rotation ticks, each row followed by its count of ticks:
The counts run from 0 to 512.
[ -3   9   8  -8  15   7  -6  -1  -8   8  -6 -12  15  -6  -2  10  -5   6
  24 -15   8  -7 -11  -7 -19  11  19   0 -12  -5  -5 -17  -8   5   8  17
  -4 -11  11  14  11   3 -11  -2  19  -1  -3   4 -20 -20 -23  20   4 -33
  21  27  12  22 -11   1   2  16  12 -10  -9  -1  -2  -3 -11  13  10  10
  10  -3   1 -16   0   2   6 -26  -2 -17  20] -> 51
[ -1   3  -4  -7  10   4 -13   5  -2  10  -1   0   8  -2 -18  -7  17  13
  11 -21  13   0   8 -13   6   0  13  12  -8  -3   0 -23   1  15  -3   4
 -16  -1  12  14  -7   3  -6   2  28   4 -13  13 -17  -3 -15   7  16  -9
  21  30  -3  -4  -9 -30   8  24  15  15 -17   0  -4  -7  -7  -5  -1  -6
  10 -16  -1  -6   1   4  15   2  -7 -28  -6] -> 80
[  4   7  -3  -4  18   3  -7   2  -2   8  -2 -15   9  -5 -25   3  20  -2
  11 -13  10  -7  -2 -10  -1   0   9  -1   3   4   5 -19 -10   8   4   6
   4  -2  12  22  -2   9 -17   7  26  -3 -15   8 -23  -6 -24  10  12 -12
  26  33   0  -5  -9 -15   8  17   5  13 -15  10  -2  -2  -2   5  12   8
  22 -22  11  -2   7  -7   3 -11  -8 -22   6] -> 471
[ -8   8  10  -4  16   5   1   1  -6  18 -22   1   4 -23  -5   5  -1   4
 -11 -14  -4 -11 -10 -11 -20   2  -4  -5 -31   0  10   2  -2   5   2  12
   0   0  16   6   7   9 -20   3  17   1   2  13  -6 -11 -14   5   2 -13
   8  33   7   6  -4 -11  -1  36  13  15  -8 -22   1 -20  -1  18   8 -12
  15  -8 -18   1 -16   2   9 -21   2 -14  12] -> 415
[  1   5  -1 -10   6  18  -6   8   3  20 -29 -19  14  -3 -21  -6  12  -1
  -2 -18   3  -1  -4  -3  -7  10  -1  -1 -18  11   6 -14 -12   4   4  17
 -10 -18  12  12  -3   0 -14  -8  17   4  -8   4 -11 -27 -25  -2  16  -7
  29  26   3   1  -4  -2  -5  34  -5  20   4   1 -11  -7   1   7  16 -15
  14  -5   7  -4 -11   7   0 -17  -8 -17  10] -> 92
[ -1   7   2 -12  14   4  -3  -1  -2   9  -2   8  12  -8  -7   7   5  14
  13  -8  12  -5   5 -14 -12  -3  19   4 -15 -10  -4 -10   6  15   0   2
  -5  -1  10  13  -5   4 -12   5  32   0  -6  22 -20   6  -9  16   3 -29
  10  36   3  14 -11 -12   7  22  20   3 -14 -18  -8  -1 -10   9  -1  12
  12 -15  -3 -12   2   6  17  -9   1 -30   3] -> 396
[ -3   4   2   6  20  -1   3   5  -3  15 -10 -22  -7   0 -11  -2   5  -2
   7 -29  -2  -9  13  -3 -12  -5  20  13 -19 -10  -6 -20 -18  -7  -2  12
  -1 -11  12  11  -1   1 -15   1  19   0 -19   1 -25 -23 -14  15  -1 -19
   7  26   8   5  -8 -29  15  18   9  -4 -17   7  -1  -9 -14  10   9   4
  12 -10  18  -6   1  13  -4 -21  -2 -13  -4] -> 390
[  4   6  11   1   7   4 -16 -11  -4  13 -15  -5   0  -5   6   5  -5  11
  -1 -23   7  -9  10  -2 -23  11  10  15 -21  -6  10 -18  -2   7  -3  14
 -12  -5   8  12  -4  -1 -13   3  31   3   0   6 -12 -12  -9   4  -2 -24
  13  30   8  18  -6 -15   9  30  19  -1  -3 -21   2 -13 -16   9   5  -8
  -7 -14  -5 -13  -9   5  12 -13   6 -17  -7] -> 75
[  1   2   9   1   9   5 -15 -10   1   5   3   0  13  -8 -13   6   9   4
   1  -5   2 -12 -11  -9 -10   8   8  -5  -1   6  18  -6  -9  10  -3   7
  11  16  12  16   7   6 -21  16  30   4  -5  19 -24  -1 -21  10  -2 -24
  19  38   0   8  -3  -2  11  24  14  11  -7 -18   5 -12   0   9   6  11
  22 -24  -7  -4   4  -5  10 -12   3 -25  10] -> 9
[ 11   7   2  -6  15  11  -5   1  -3  10 -14 -19   7   1 -15   2   6   8
  16 -26  11  -2  10  -2  -8   5  16  17  -4  -1   0 -36 -12   8   1  14
 -10 -10   8  19  -6  -6  -5  -2  26  -4 -13   0 -21 -18 -24  10  15 -19
  24  24   4  11  -8 -22   8  18  12   2  -8  16  -3   0  -8   3  13  -3
   7 -12  14  -9  -5   7   3 -15  -8 -15   0] -> 328
[  0  -3  -1  -5  18   9  -4   2  -3  14 -17 -21   1   2 -16   1   9  -2
   8 -25  -3 -10  -9 -10  -7   7   6  -5  -6   3   0 -10 -12  -3   9  16
  -2 -11  13  11   8  14 -11  -6  17   4  -8   0 -17 -26 -19  11   8  -7
  34  31  -2   3  -4   4  -8  27  10  10   0   1 -16  -1   1  10  22  -4
  13 -14   8  -3  -6  -1   5 -27  -4 -13  20] -> 54
[ -3  -4   2   1  12   7  -5   4   6  21 -13 -30  -6 -15 -12  -9   8  -9
  -4 -19   0 -19  -9  -3 -15   6   0  -8 -18   5   8   3 -19  -2   8  11
   6  -7   6   9  11   4 -22   5   7   1 -11   8 -20 -23 -21   6  -8 -13
  17  34  -2   3  -3  -5   7  26   9  14   0  -6 -10 -24  -5  12   6   6
  22 -13  11  -3   6  13  -8 -22  -6 -12  15] -> 31
[  3  -5   5   0  23   9  -5   8   1   9  -9 -24   3 -11 -11  -8  10  -5
  -6 -23   2 -17   0  -3  -2   4  10  -6  -5  -2  -2 -18  -6  12  11   6
   0   0  10  13  -7   7  -3   6  31  11 -12   7 -18 -19 -13   6   2 -11
  26  36   1   4  -7  -2  -7  28  14  19 -12   9 -15   6   4  10  17   1
  19 -15   7  -2  -5   8   7 -17  -4 -24   7] -> 185
[  4   8   3   3  10   7 -13   5  -1  12  -2 -14  10 -11  -9   1  16   3
   5 -15  12  -9  -6   0  -4   3  20   3  -2   6  -2 -34 -11  11  -2  11
  -4  -6  11  14  -9  -6  -6   0  26  -9 -15   6 -22 -21 -27   7   8 -23
   9  32   9   5   3 -27  18  19   8   4 -17  12   7 -13  -4   7   3   9
  13  -7   8 -12   8  12   2 -12  -3 -19  -4] -> 220
[ -1   2   3  -6  14  -1  -6   0  -5  14  -1 -20   9  -2 -15   4   7   3
  12 -18  -1 -15 -14 -11  -9   5   8  -6   1   5   0 -15 -11   3  11   9
   3  -4  10  16  13  16 -18   5  14   4  -8   7 -21 -12 -27  15   4 -20
  33  30   5  -1  -3   2  -1  19   8   8  -3   1 -11  -6  -3  11  16  12
  22 -17   5  -6   7  -9   9 -18  -7 -26  26] -> 263
[ -9  10   3   3  21 -14  -4   5   0  13  -3  -8   1 -24  -1 -14   5   8
   8 -11   8 -15 -24 -10 -21   8   5  -6 -18   6  -1  -4   0  11  16  14
  -9  -7   6  12  19   3 -16   4   4  -6  -7  13 -19 -15 -17  10   1 -21
  18  25  -1   2  -3 -20   4  22  21   5  -5 -12  -9 -20  -9  14   6   2
   9 -12  -6  -8  11   5  14 -19  -9 -22  13] -> 418
[  2  14   4   2  15  -7  -4   3   1   3  -1 -15   2 -10 -10   2  12   4
  12 -16   9 -12  -1  -1 -18   5  16  10  -4   2   0 -22 -16   3   2   7
   3   1   5  20   2   4 -20   9  18 -11 -13   8 -27 -14 -23  16   1 -23
   9  27   0   5  -1 -35  23   9  14   1 -16   7   8 -18 -10   3   7  11
  10 -12   6  -9  15  -1   3 -12  -7 -13  -3] -> 4
[  1   9   8  -4  17   4 -11 -12  -8  -1  -2  -5  16  -6 -22   5  10  13
  13 -15   4  -8 -15 -19 -11   8   8   1   1   7  -4 -17  -1   4   4  12
  -2   5  12  20  18  10 -11   5  18  -2 -10   6 -25  -7 -33  14  17 -22
  28  23  -1   5 -11 -17   6  14   7   9 -15   0   8  -5  -7  11  15  -6
   9 -21 -14  -4   5 -13  13 -15  -8 -15   7] -> 333
[ -3  -1  -1  -7  22  -1  -2   2   0  11  -6 -12  -3  -8 -16  -3  13   0
   0 -26   1 -13  16 -10  -3  -9  12   1 -16  -9   4  -1  -4   5  -6  -1
   9   1  16  13 -12  13 -16   6  30  10 -12  16 -21  -7  -5  12   3  -8
  15  37  -3  -4 -11 -14   5  32   6  15 -17  -9  -6  -4  -2   7   8   4
  26 -22   8  -3  -4  11   8  -9  -2 -22  -2] -> 393
[ -2  10   2  -2  25  -1  -1  13  -1   8  -3 -16  -1 -12 -11  -3  13   4
  10 -20  13 -10   8  -2  -5  -4  26  -1 -10 -10 -11 -20  -7  14   2   1
  -8 -10   9  14  -5  -7  -7   2  22  -7 -20  15 -21 -14  -7  18   4 -18
   7  30  -1   0  -9 -26   8  21  17   9 -19   7  -5  -3  -9   4   1  11
  13  -8   9  -9   1  16   6 -13  -2 -18  -7] -> 181
[  4   9   0  -8  19   5   5   9  -6  19  -5  -7   6 -10  -3  10   8   1
   8 -21  16  -1   7  -3  -4  -6  20   8 -16 -13  -1 -27  -5  14  -2   5
  -5 -14  12  12 -15  -1  -5  -2  33   3  -9  19 -16 -11  -7  15   7 -17
  11  35   8   7 -10 -16   2  20  16   8 -12   4 -12  -2  -6   7   3  13
  14  -8  16 -12  -2  13  11 -14   3 -24   5] -> 397
[ -3   5  10  -1  19   4 -16 -11  -3  -5   6  -3   3  -4 -16   1   8   8
  12 -16   5 -15  -4 -20 -11   7  15   6   0  -3  -5  -3  -5   4  -1   5
   7  12  15  16  13  12 -21  14  22   8 -11  11 -33   0 -17  19   2 -24
  20  30  -4   8 -12 -11   8  16  11   4 -15  -5   9  -7  -6   8   8  11
  16 -23   1  -6   9  -7   5  -9   0 -20   5] -> 256
[ -2  -3  -2  -8  12  11  -7   9   3  21 -28 -13   8  -8 -21 -11  10   2
   1 -23  -3  -7   6 -13  -3  -2   1  -4 -19   4   3   5 -11   7   5  15
 -11 -11  11  13   0   5 -16  -6  10   7 -10   8 -15 -23 -11  -1  15   3
  25  24  -2   0 -12 -11  -5  35   7  21   0  -7 -22  -7  -7   8   8 -19
  10 -10   5  -3 -16  10   5 -18  -6 -16  -1] -> 308
[ -4   6   2 -18   3  11  -4  -2   4  11 -16   2  24  -4 -24   4   5  15
  19 -14   8  11   6 -23 -12   0   6   7 -15   1   2   2  -8   7  -4  15
 -11  -6  13  18   6  -2 -21  -3  -2  -1 -11  16 -19   0 -21   9  29  -7
  16  27  -4   8 -15 -24  13  26   5  15  -2 -16  -1 -14 -14   7  -1  -2
  11 -11  -3  -5   1   6   9  -4  -1 -16  -4] -> 234
[ -4  17  -2  -5  15  -2   8  19  -9  23 -19  -8   6 -14  -9   6  11   1
   3 -17   7  -3  -2  -2 -11  -7   7  -1 -20  -1  -6 -15 -11   0   6  16
 -10 -19  13  10   0   5 -12  -3  13  -8 -12   9 -13 -24 -20  13  12  -7
   9  27   7  -2  -4 -26   8  24  12   4 -16  12  -6 -13 -11   7   9  -2
  12   5  -3  -9  -4   7   2 -29 -11 -15   8] -> 413
[  4  -1   8  -8  21  15 -10   5  -1  12 -17  -6   5 -15  -8   2   6  -1
  -8 -26   5  -4   8  -3  -4  -3  17   0 -19  -9   2 -16   1  15  -3   2
  -3  -2  11   9 -12   0  -6   9  39  12 -11  13 -11 -11  -7   2   3 -11
  11  40   8  11 -10  -2  -7  40  13  17  -9  -7 -10   5   0  14   6  -3
  11 -12   5  -6 -22  15  10 -14   3 -23  -6] -> 184
[  0  -2  10  -4   7  15 -10  -9  -1   2 -20  -7   0   3 -17   8   3   6
  -3 -24   1  -9  16 -14 -15   3  13  13 -19 -10  11  -3  -9  -2 -12   4
  12   8  16  12  -3   3 -23  11  33   9  -9  11 -29  -8  -8   7  -1 -16
  10  35  10  13 -12 -12  15  31   6   1  -4 -18   9  -5  -6   8   6   3
   8 -21   3  -3 -12   7   5 -15  10 -10  -6] -> 253
[ -5   0  14  -7  12   5  -5  -1   8   3  -7  -2  17 -21 -19  -3   2   9
  13  -8   7  -9  -7 -18 -20   3   0 -10 -19   4   5  10 -10  14   3   9
  -2  -1   7  19  15  -1 -24  13   3  -6  -6  21 -26  -9 -16  13   7 -15
  11  26  -7   6 -11 -18  12  22   8  16  -4 -29   0 -14  -9  20  -5  14
  13 -12 -13  -8   5   8   5 -17   0 -17  -1] -> 241
[ -2  -4   1  -9  15   3  -8  -3   4   6  -2   2   3  -3 -20  -6  10  10
  12 -24   9  -9  12 -19   0  -7  18  11 -12 -12  -2  -3  -1  10  -8   5
  -6  -1  13  17  -4   7 -21   7  21  14 -14  16 -29   0   3  13   2 -14
  12  32 -12   6 -15 -23  11  23  15  12 -12 -15  -6  -4  -5   0   0   9
  14 -20   2  -2   1  12  14  -3  -1 -27  -7] -> 41
[  1  15  -3   2  17   2 -12   7  -5   8  -5  -8   8  -6 -11  -1  18   5
   9 -18  11  -4  -5  -6  -1   3  20   4   0   1  -6 -33  -7  11   3  13
 -14  -7  13  11   0   1  -6   0  22  -5 -15   2 -18 -19 -23  13  13 -17
  19  29   3   1  -5 -29  13  21  13   0 -24  18   3 -16 -11   1  13  -2
   8 -12   4  -9   1   2   9  -5  -6 -17   2] -> 81
[  1   9   4  -1  13   8 -10   5  -7  16  -8 -10  15 -12  -8   0   8   6
  15 -12  13  -5 -18  -3 -10   9  13  -3  -4  10 -11 -26 -15  11   8  21
 -17 -17   6   9   9  -6  -7  -6  11  -4 -10   6 -15 -18 -32  13  18 -20
  23  29   6   5  -3 -13   4  18  13  -4 -11   9  -4 -14 -10   7   6   3
   9   2  -2 -13   7   3   8 -15  -3 -14  14] -> 89
[ -3  10   1   1  25  -3  -3  12  -4   7 -10 -15   8 -24 -16  -4  12   3
   3 -12   0 -12 -19  -6  -9   1  -3 -10  -6  14   0  -6  -8   4  14  12
   3   0  11  15  14  12 -17   0   8  -7 -11  10 -12 -20 -28  10   5  -4
  25  24   1 -10  -6 -18  -1  28   4  18 -14   0  -6  -7  -6  17  16 -12
  19 -12  -4  -4   0  -9   3 -25 -12 -17  10] -> 201
[ -5   5  10   6  21  -2  -3  -8  -8   8 -13 -13 -15  -6  -6   4   2   0
   0 -26  -4 -20  -2  -8 -24   4  17   5 -17 -12   0  -7 -14  -6   1  10
   6   1  16   7   5   6 -21  10  25   2 -13   3 -28 -18 -14  12 -12 -26
   5  30  12  17  -4 -13  12  23  15  -4 -12  -5  11  -8 -10  19  10   2
   6 -10   0  -4  -2   2   0 -19   6 -14   1] -> 391
